In the data rows, zero lies at 4.5, halfway between 4 and 5.
Some points, one per row:
[3 2 5 3 6 4 6 2 3 3]
[5 7 2 3 2 3 5 5 3 7]
[6 5 3 6 3 5 3 4 4 3]
[7 7 4 6 4 6 3 5 5 5]
[2 3 3 4 7 4 6 3 6 3]
[2 7 6 3 8 5 7 7 5 3]
[4 4 8 6 6 4 5 6 3 4]
[2 6 7 5 2 4 3 3 6 6]
[4 3 8 6 5 4 4 6 3 4]
[3 2 3 6 7 6 7 4 5 3]
[2 3 2 5 6 4 6 3 5 3]
[3 7 6 3 8 4 7 7 5 3]
[2 4 6 3 3 4 3 3 5 4]
[6 4 5 5 2 6 3 4 4 2]
[5 2 7 7 2 5 4 5 3 5]
[6 6 6 5 6 7 4 4 7 7]
[3 2 7 4 5 3 7 4 4 3]
[5 3 7 5 7 5 7 5 4 3]
[2 3 2 4 5 3 6 3 6 3]
[5 2 8 7 3 5 4 6 3 5]
[6 3 2 6 6 4 2 4 6 3]
[4 7 5 6 4 6 5 4 7 7]
[6 3 6 6 3 6 3 4 3 3]
[4 3 8 6 5 4 4 6 3 4]
[2 3 2 5 7 4 6 3 6 3]
[4 2 4 5 4 4 6 3 4 3]
[5 7 2 3 5 4 5 5 5 7]
[3 2 4 3 7 5 7 2 3 3]
[6 7 5 4 3 6 5 6 7 7]
[2 5 7 4 3 4 4 4 5 5]
[3 7 7 4 7 4 7 7 3 3]
[5 7 2 4 4 3 5 4 6 7]
[5 6 7 6 5 4 6 3 7 7]
[2 6 7 3 3 4 4 4 6 6]
[3 5 6 3 8 3 4 5 5 3]
[2 4 2 6 7 3 4 4 6 3]
[6 4 4 6 3 6 3 4 4 2]
[5 6 2 3 2 3 5 4 4 6]
[3 6 8 6 3 4 4 5 6 6]
[7 7 3 3 2 3 3 6 3 7]
[6 3 2 7 7 4 2 4 7 4]
[6 5 4 6 2 6 3 4 4 3]
[7 7 3 2 2 3 3 6 3 6]
[3 6 8 4 3 4 3 4 6 6]
[4 6 2 4 3 3 6 6 6 7]
[4 2 4 6 7 7 7 4 3 3]
[7 7 2 2 2 3 3 6 4 7]
[6 3 2 6 7 4 2 5 7 4]
[2 3 2 5 6 3 5 3 6 3]
[2 3 2 4 6 3 6 3 5 3]
[5 7 2 3 6 3 5 5 6 7]
[4 3 8 7 6 5 5 6 4 4]
[4 7 2 3 3 4 5 4 5 7]
[2 4 7 4 2 4 3 3 4 4]
[3 2 4 5 7 6 7 3 4 3]
[2 2 4 4 7 5 7 2 6 3]
[2 3 2 6 7 5 6 3 5 3]
[2 3 2 4 4 3 5 3 4 3]
[2 7 6 3 8 4 7 7 4 3]
[3 3 7 4 6 4 3 5 5 3]
[5 7 2 3 3 3 6 6 5 7]
[3 3 8 5 2 3 4 7 5 4]
[7 5 6 3 4 6 7 4 3 3]
[8 8 2 2 2 3 3 7 3 8]
[2 7 6 3 7 5 7 7 3 3]
[4 3 7 7 4 5 3 5 2 5]
[3 2 5 3 7 6 7 3 3 3]
[5 5 5 4 2 4 5 3 5 5]
[5 3 2 6 3 3 2 3 5 3]
[2 5 7 5 2 4 4 4 6 5]
[7 4 4 5 4 7 4 4 3 7]
[5 6 5 3 3 6 5 6 7 7]
[8 3 6 5 3 7 4 2 3 7]
[7 3 5 5 3 7 4 2 3 6]
[5 7 2 4 5 3 5 5 6 7]
[5 7 2 3 2 3 5 5 4 6]
[7 3 6 5 4 7 2 4 5 6]
[3 3 3 6 8 5 6 4 7 3]
[4 2 7 7 2 5 3 5 2 5]
[7 6 2 7 8 5 2 6 7 7]
[6 5 3 5 3 5 3 5 4 4]
[7 8 2 3 2 3 3 7 5 7]
[4 6 8 6 4 4 4 4 6 6]
[7 7 2 2 2 3 3 6 3 7]
[6 3 3 6 4 4 2 4 6 3]
[3 2 4 4 5 4 6 2 4 3]
[2 3 6 3 5 4 2 4 3 3]
[2 6 7 4 2 4 4 3 6 6]
[6 4 2 6 5 4 2 4 6 3]
[7 6 4 6 3 6 3 5 5 3]
[6 4 4 6 3 6 3 4 5 2]
[2 3 2 6 6 4 6 3 6 3]
[3 2 4 3 7 6 7 3 3 3]
[7 7 2 2 2 3 3 7 3 7]
[8 3 5 6 3 7 4 3 3 7]
[7 3 4 6 3 7 5 3 3 7]
[3 2 3 5 6 5 7 4 4 3]
[6 5 3 5 3 6 3 7 6 6]
[2 3 2 5 7 4 6 4 6 3]
[5 7 2 4 3 3 4 5 6 7]
[4 5 5 4 2 4 5 3 6 5]
[4 4 8 6 2 3 4 7 6 6]
[2 6 4 3 8 5 6 7 3 3]
[5 3 7 3 6 4 7 5 6 3]
[4 3 6 4 4 3 7 4 3 3]
[2 6 4 3 7 5 5 7 3 3]
[7 6 4 6 4 6 3 5 5 3]
[4 6 2 4 2 3 4 4 4 6]
[7 7 3 6 5 6 4 6 6 5]
Then 40 other points, each followed by its number:
[4 2 4 5 7 6 7 4 3 4] 0
[4 6 7 3 8 4 6 6 5 3] 1
[2 3 5 3 6 4 3 4 4 3] 2
[7 7 3 2 2 3 3 7 3 7] 3
[2 3 2 5 5 4 6 3 4 3] 4
[6 5 2 6 7 4 2 5 6 6] 5
[5 7 2 4 6 3 5 4 6 7] 6
[3 5 6 3 8 4 5 5 5 3] 7
[3 3 7 6 4 4 4 5 3 4] 8
[4 2 7 7 2 5 3 4 3 4] 9
[5 3 3 6 3 4 2 3 6 3] 10
[5 3 7 3 6 3 7 4 4 3] 11
[2 2 4 4 6 4 6 2 4 3] 12
[7 6 4 6 5 7 3 5 6 3] 13
[4 3 7 4 6 4 7 5 4 3] 14
[2 3 2 6 7 5 6 4 5 4] 15
[3 7 6 4 6 5 6 7 3 2] 16
[3 2 7 5 5 4 7 4 4 4] 17
[4 6 2 4 3 3 4 3 4 6] 18
[2 3 5 3 6 4 3 4 4 3] 19
[8 2 5 6 3 7 5 3 3 7] 20
[7 5 4 6 3 6 3 5 5 3] 21
[3 2 5 4 8 7 7 3 3 3] 22
[4 6 2 4 4 3 5 3 4 6] 23
[2 3 2 5 6 4 5 3 5 3] 24
[3 5 8 4 3 4 4 4 6 6] 25
[7 8 2 3 3 3 3 7 4 8] 26
[7 5 5 7 4 6 3 5 5 2] 27
[4 3 6 3 5 3 7 4 3 3] 28
[3 6 7 4 4 4 3 5 5 6] 29
[7 7 3 3 2 3 2 6 3 6] 30
[2 5 7 6 2 4 4 4 6 6] 31
[3 5 5 4 6 4 4 6 3 2] 32
[3 2 4 3 6 4 6 2 3 3] 33
[3 2 4 3 5 4 6 2 4 3] 34
[2 2 4 3 6 4 7 2 5 3] 35
[6 4 2 6 7 4 2 5 6 5] 36
[5 2 7 7 2 4 4 5 3 6] 37
[5 3 7 4 6 4 7 4 4 3] 38
[2 2 2 5 7 5 7 4 4 3] 39
Which of these numbered points is nearest to each point below, ignoring the direction in which the first points spread most? Its number follows each.
[5 5 5 4 2 4 5 4 5 6] > 17
[2 2 4 4 7 6 7 2 4 3] > 12
[2 2 4 4 7 6 7 2 6 3] > 35
[4 5 4 5 2 4 6 4 6 5] > 35
[6 5 2 6 7 4 2 6 7 6] > 5
[4 6 2 4 2 3 4 3 4 6] > 18
[3 2 6 4 5 3 7 4 3 3] > 28
[3 6 7 5 5 4 4 5 5 4] > 29
[4 2 7 7 3 5 3 4 3 4] > 9
[7 7 3 3 2 4 2 6 3 6] > 30
[7 7 3 2 2 3 3 7 3 7] > 3
[7 7 3 2 2 3 3 6 3 7] > 3
[5 6 3 3 4 7 3 6 6 7] > 22
[4 2 3 4 5 4 6 4 3 3] > 33
[3 2 4 4 6 5 7 3 4 3] > 12
[7 7 3 2 2 3 2 7 3 7] > 3
[4 6 4 4 2 4 5 4 5 6] > 12
[2 4 2 5 6 3 4 4 6 3] > 24
[3 3 8 6 2 3 4 7 6 5] > 31
[2 4 2 5 6 3 5 3 6 3] > 24
[4 8 4 6 3 7 6 6 7 7] > 15
[6 5 3 5 3 5 3 5 5 3] > 21
[6 3 2 6 6 4 2 4 6 3] > 36
[6 5 3 6 3 6 3 4 5 3] > 21
[5 6 4 4 3 5 5 5 6 6] > 35
[5 3 7 7 2 4 4 4 3 6] > 37
[3 5 7 5 5 4 4 5 5 4] > 29
[4 6 2 3 2 3 6 6 5 6] > 4
[4 6 7 3 8 4 6 6 5 3] > 1
[7 4 5 7 3 6 3 4 5 2] > 27
[7 7 2 2 2 3 3 6 3 7] > 3
[4 6 7 3 8 4 6 6 6 3] > 1
[4 3 7 5 7 4 7 5 5 3] > 14
[4 2 7 7 3 5 3 4 2 4] > 9
[5 7 2 4 6 3 4 4 6 7] > 6
[3 2 3 6 6 5 7 4 4 3] > 39
Now 40 new points, numbered from 0 again:
[3 5 6 4 4 4 4 6 2 2] 0
[3 3 8 5 3 3 5 7 5 4] 1
[2 6 5 3 7 4 6 6 4 3] 2
[2 6 4 3 7 4 5 6 3 3] 3
[5 2 7 7 3 5 3 5 2 5] 4
[2 2 4 5 7 5 7 2 5 3] 5
[3 2 7 3 3 3 7 4 4 3] 6
[6 5 5 6 3 6 3 4 3 2] 7
[7 3 5 5 3 7 4 2 3 6] 8
[7 4 7 6 2 6 2 3 3 4] 9
[7 6 4 6 3 6 3 5 4 3] 10
[5 7 2 3 3 3 5 5 4 7] 11
[7 5 4 7 3 6 3 4 5 2] 12
[2 5 5 3 7 4 5 6 3 3] 13
[3 4 8 5 5 3 7 7 4 2] 14
[6 8 2 3 6 4 5 6 5 8] 15
[3 2 7 4 6 4 7 5 5 3] 16
[7 7 3 2 2 3 3 6 3 5] 17
[4 2 7 6 2 4 3 4 3 3] 18
[7 7 3 2 2 3 3 6 3 6] 19
[6 4 4 6 3 6 3 4 5 2] 20
[6 5 3 6 3 6 3 4 4 3] 21
[4 2 3 5 7 6 7 4 3 3] 22
[3 5 8 5 3 4 4 4 6 6] 23
[4 2 7 3 4 3 7 4 4 3] 24
[8 8 3 3 2 3 2 7 3 7] 25
[5 2 7 7 4 5 3 5 2 4] 26
[2 3 6 4 5 4 3 4 3 2] 27
[5 2 7 7 3 5 3 5 2 5] 28
[3 6 7 4 3 4 3 4 5 5] 29
[6 4 5 5 3 6 3 4 4 2] 30
[4 5 7 3 7 5 4 3 4 3] 31
[2 2 4 4 7 6 7 3 4 3] 32
[3 6 4 4 2 3 6 5 6 5] 33
[7 7 3 3 3 3 2 6 2 6] 34
[5 7 2 3 3 3 5 5 4 7] 35
[5 2 7 7 4 5 3 5 2 4] 36
[6 5 6 5 4 5 5 2 7 7] 37
[7 7 3 3 2 3 3 6 3 6] 38
[3 2 4 4 7 6 7 3 3 3] 39
The same question for these:
[7 7 3 3 2 3 3 6 3 6] > 38
[2 7 6 3 7 5 7 7 4 3] > 2
[5 3 7 3 5 4 7 4 4 3] > 24
[2 2 4 5 8 6 8 2 6 3] > 5
[5 8 2 4 7 3 5 5 6 8] > 15
[8 3 5 6 3 7 4 3 3 7] > 8
[5 6 7 3 8 4 4 3 5 3] > 31
[7 3 5 6 3 7 4 2 3 6] > 8
[3 2 4 4 7 6 7 3 3 3] > 39
[7 7 3 2 2 3 2 6 3 7] > 19
[7 3 4 6 3 7 4 3 3 6] > 8
[3 3 7 4 3 3 4 6 5 4] > 1
[7 6 4 6 4 6 3 5 4 3] > 10
[7 3 6 3 3 7 2 6 5 4] > 30
[4 5 2 4 2 3 6 5 6 6] > 33
[3 3 7 4 3 3 7 4 4 3] > 6
[2 2 4 3 7 5 7 2 4 3] > 32
[4 5 7 3 7 4 5 5 5 3] > 31
[7 7 2 2 2 3 3 6 3 7] > 19
[2 6 6 4 6 4 5 7 2 2] > 0
[6 5 4 7 3 6 3 5 5 3] > 12
[6 5 7 6 5 4 6 2 7 7] > 37
[3 6 6 3 7 4 6 7 4 2] > 2
[6 6 7 6 5 5 6 3 7 8] > 37
[3 3 7 4 4 3 7 4 5 3] > 6
[5 3 7 5 7 5 7 5 5 3] > 16
[2 2 5 3 7 6 7 2 4 3] > 32
[7 3 6 5 3 7 4 3 4 7] > 8
[3 2 4 3 7 6 7 2 4 3] > 32
[4 6 5 4 2 5 6 6 7 7] > 33
[4 2 7 6 3 4 4 5 3 4] > 18
[3 6 5 3 6 4 4 6 3 3] > 13
[4 8 3 5 3 6 6 6 6 6] > 33
[3 7 6 3 6 5 6 7 3 3] > 2
[7 6 4 6 4 6 3 5 4 3] > 10
[6 4 5 6 3 6 3 4 4 3] > 30
